In the data rows, the value 128 means zero.
Some points:
[154 116 134 100 127 176  93 105 137 105 115 111 143 146 200 121 119 119 143 127 162 135 123 101 117 163 164 155 126 135 124 145 133 108 123 111 135 142 149  97 126 119 152 160 124 155 129 113]
[114 122 117 116 129 111  99 116 110 120 111 129 141 141 115 167 124 151 116 113 104 119 136 189 110  81  92 122 102 103 146 140 132 125 145 103  79 117 159 108 137 134 163 124 112 146 130 146]
[113 160 130 105 135 124 104 132 107 151  96 127  96  79 136 135 140  78 168 146  99 129 124 150 152 142 146 117  95 155 132 121 120 141 143 148 131 122 159 133 123 161 143 139 108 115  99 179]
[111 121 106 100 168 109 118 110 118 176 127 125  68 137 151 111 153 137  99 137 114 115 110 114 138 147 118 121 147 106 102 141 103 132 120 112  96 102 115 126 125  69 161 147 159 148 106 137]
[135 160 139 143 103 128 146 166 131 101 112 121 164 140 129 171 113 155 124  76  93 134 159 118 126 113 138 151 134 142 155 110 115 102 138 138 182 122  54 154 119  87 132 169 109 116 112 159]
[145 101 166 166 150  96 140 121 167 131 105 113 110 102 116 124 152 139 110 133 140 123 161 131 150 123 116 138  95 132  95 117 131 120 160 132  90 125 154 107 128 120 119 135 155 153 138 176]
[160 119 140 125 113 121 139 117 104 113 129 144 154 127 117 142 150 151 115 121  95 114 219 139 123 115 116 118 175 194 137 110 128 102  62 174 176 120 123 168 144 102 128 110 104 124 125 128]
[116 123 122 128 119 121 148 134 126 159 144 166 117 117  87 162 159 141 118 167 149 119  97 111 109 111 112 126 136 131 109 145  84 144 160 159 148 173 199 154 109 116 155 136 159 144 118 149]
[160 133 118 110 124 112 115 100 110 113 169 113 129 122 139  65 107 158 100 145 166 121 115 129 148 141 141 129 107 116 111 118 118 130 147 125 114 181 141 152  86 146 156 130 106 123 105 126]
[125  96 109  99 141 147  75 120 158 112 114 132 115 104 156 131 148 163 138 144 102 138 138  91 113  96  87 116  86  95  93 118  92 147 142 133 129 128 128 153 120 166 108 118 130 101 148 127]
[109 226 158 137  58 149 162  96 163 146 102 151 157 150 147  60 158  97 209 106 123 152 126 207  81 185 100 128 119 130 128 178 186 191 126  80  87 135  67 154 125 157 112 123 196 180  47  13]
[135  97 104 147 110 143 136 130 118 165  99 107  95 119 129 140 124 126 170 141 157 108 135 112  92 133 130 161 139  81 131  86 130 123 174 133 133 156 122 137 146 141 130 118 120 156 151 134]
[ 81  84 124 122 149 123 114 171 144 102 106 150 145 135 112 120 115 110 127  96 168 148 111  84 127 136 106 100 141 148 148 143 141 129 108 130 159 125 184 159 190 136 144 143 121 129  94 151]
[139 105 117 145 124 117 145 150 114 127 160 127 109  97 123 120 101  99 153 107  98  98 118 116 117 144 117 124 114 131 100 159  79 114 110  95 126 110 148 119 112 138 151 150 133 126 168 111]
[133 156 113 133 121  99 123 143  98 146 102 105 142 176 125 131 150 131 122 157 117 106 134  98  92 113 125 123 107 142 106  84 157 172 127 124 124  77 163 131 136 146 138 129 101 135 183 147]
[144 166 122 108 130 112 142 100 167 136 150 140 139 125 143 154 113 146 144 122 134 115 134 136 166 154 127 117 113  76 147 120 114 136 133 147 141 121 157  96 140 134 134 117 137 127 147 121]
[101 119 205 129 107 145 110 132 116 131 129 137 105 131 122  57 146 141 109 112 120  96  71 133 148 130 136 152 111 106 145 161 165 126 131 160 158 129 103 115 141 166 149 123 128 119 136 111]
[ 88 115 108  84 117 144 151 127 101 117 127 109 137 123 131 114 139 121 106  94 107 153 132 132 127 101 134 110 150 137 144 103  93 130 120 135 143 180  99 104 116 132 110 100 140 139 138 175]
[ 72 146 121 139 134 142 116 138 144 116 160 115 105 162 124 111 157 147 156 122 141 119 138 127 177 151 141 126 144 118 127 108 147 145 129 141 129 109 164  80  99 132 137 115 118 111 121  80]
[135 134 187 131 150  91 168  76 131 109 148 129 151 155 124 138  92  94 163 137 133 162 172 137 106  61 178 122 157 138 155 122 132 108 128 141 158  84 100 167 114  82 155 159 150  82 124 119]
[131 120 122 157 122 104  94 171 141 159 140 127 193 104 141 120 128  89 109 125 121 118  82 138 144 124 111 124 131  99 113 125 100 133 131 122 121 108 151 154 103 122  97 157 130 193 151 102]
[139  85 107 135 106 147 115 132 109 143 165 164  98 102 154 125 121 131 112 142 165 104 134  94 153 116 143 108 119 126 161 125 200 156 148 111 125 118 117 114 110 135 110 115 157 142 113 136]
[120 135 162 110 145 145 136 149 107  96 126 132 143 127 137 134 133 131 124 160 112  80 117 126 115 122 109 117 150 143 193 106 131  93 115  84 115 151 138 125 136  89  89 111 104  99 150 140]
[129 135 121  92  97 138 107 118 129 105 136  61 129 134  92 158 104 135  92 109 156 123 138 114 146 115 137 113 127 168 154 165 112 125 121 124 125 124 114 133 139 127  85 148 106 155 164 129]
[141 109 141 147 142 100 131 130 104 100 135 108  91 130  94 166 136 106 131 139  99 179 106 107 110 161 121  97 137 123 163 145 107 120 169 163 125 113 140 123 147 121 110 122 146 122 120 130]
[157 163 157 130 102 195 142 143 122 105 134 146 130 145 128 126 128 134 146 104 141 171 111 153  96 139 148 133  81  85  60 139 159 147  97 103  96 123  91 139 142 116 122 126 171 120  94 104]
[142 128 114 123 116 138 179 102  86 132 135 101 100 143 167 127 121 143  92 119 140 120 104 129 138 129  93 151 154 140  92  95 139 107 127 108 131 122 164  94 141 176  99 108 151 125  98  73]
[134 125 111 134 147  71 147 124 125  93  91 124 134 138 120 184 117 125 145 147  91 124 142 168 168 109 169 123 160 170 123 132 132 102 117 174 170 167  49 132 164  79 128 151 154  98 129 123]
[143 126  72 150 145 190 147 126 174 157 138 108 127 135 139 119 165 129  82 137 164 159 122 187  93 138 122 151  81 123 153 112 169 146  87 136 135 119 122 111 135 135 151 158 141 107 118  75]
[130 147 107 120 141 120 119 172 108 100 103 134 128 103  80  90 116 127 106 134 114 137 139 106 116 113 190 138 118 119 125 158 140  89 129  83 133 144 144 139 115  97  88  94 108 109 126 135]
[104  95 143 131 115 109 130 144 128 136 109 130 154 133 130 160  69 135 114 107 137 156 162 144 150 179 142 149 109 142 130 119 117 129 113 104 127 138  70 153  94 122 107  86 109  86 142 124]
[132 160 111 184 172 122 105 112 116 195 152 127 138 142 120 110  97 186 163 134 103 150 108 102 127 137 109  88 119 117 130 139 139 121 124 132 130 129 137 136 147 165 137 101 117 153 155 131]
[118 132 146 116 156 107 111 175 147 114 174 149 130 169 147 150 113  98 130 137 119 139 167 130 120 119 123 158 189 121 127 135 128 106 116 178 105 143  85 127 127 102 103 139 101 106 151 165]
[126 112 127 130 141 141 150  90 154 150 143 128 138 108 106 139 154 125 111 141 107 128  93 117 188 107 118 154 143 143 114 130 137 119 116  98 106 101 133 137 132 155 171  89 108 136 122 144]
[163 116 105 143 112 126 138 132 142 130 111 176 141 117 118 102 187 120 156 115 183 115 112 119 118 112 125 114 162 155 147 158  99 115 150 134  96 127 128  83 129 132 120 123  96  86 154 129]
[130 122 122 140 140 146 114 104 152 117 108 144 111  89 110 125  59  92 109 155 133  98 118 119 105 149 124 137 131 118  90  99 101 181 121 129 129 122 138  91 113 150 113 133  98 142 102 164]
These points spread out most along one direction. Take the direction at right angles to it along which they spread out most. Then take the direction at right angles to both along which they spread out most. Go by this last direction. How far along it is each point below, from 0 to 99? The average is 50, and the first point in the table lies past the average. One standard deviation of the points above along it is 16.
[130 122 122 140 140 146 114 104 152 117 108 144 111  89 110 125  59  92 109 155 133  98 118 119 105 149 124 137 131 118  90  99 101 181 121 129 129 122 138  91 113 150 113 133  98 142 102 164] 54
[133 156 113 133 121  99 123 143  98 146 102 105 142 176 125 131 150 131 122 157 117 106 134  98  92 113 125 123 107 142 106  84 157 172 127 124 124  77 163 131 136 146 138 129 101 135 183 147] 38
[126 112 127 130 141 141 150  90 154 150 143 128 138 108 106 139 154 125 111 141 107 128  93 117 188 107 118 154 143 143 114 130 137 119 116  98 106 101 133 137 132 155 171  89 108 136 122 144] 45
[154 116 134 100 127 176  93 105 137 105 115 111 143 146 200 121 119 119 143 127 162 135 123 101 117 163 164 155 126 135 124 145 133 108 123 111 135 142 149  97 126 119 152 160 124 155 129 113] 77
[ 72 146 121 139 134 142 116 138 144 116 160 115 105 162 124 111 157 147 156 122 141 119 138 127 177 151 141 126 144 118 127 108 147 145 129 141 129 109 164  80  99 132 137 115 118 111 121  80] 57
[139 105 117 145 124 117 145 150 114 127 160 127 109  97 123 120 101  99 153 107  98  98 118 116 117 144 117 124 114 131 100 159  79 114 110  95 126 110 148 119 112 138 151 150 133 126 168 111] 43
[160 133 118 110 124 112 115 100 110 113 169 113 129 122 139  65 107 158 100 145 166 121 115 129 148 141 141 129 107 116 111 118 118 130 147 125 114 181 141 152  86 146 156 130 106 123 105 126] 71
[144 166 122 108 130 112 142 100 167 136 150 140 139 125 143 154 113 146 144 122 134 115 134 136 166 154 127 117 113  76 147 120 114 136 133 147 141 121 157  96 140 134 134 117 137 127 147 121] 42
[131 120 122 157 122 104  94 171 141 159 140 127 193 104 141 120 128  89 109 125 121 118  82 138 144 124 111 124 131  99 113 125 100 133 131 122 121 108 151 154 103 122  97 157 130 193 151 102] 38
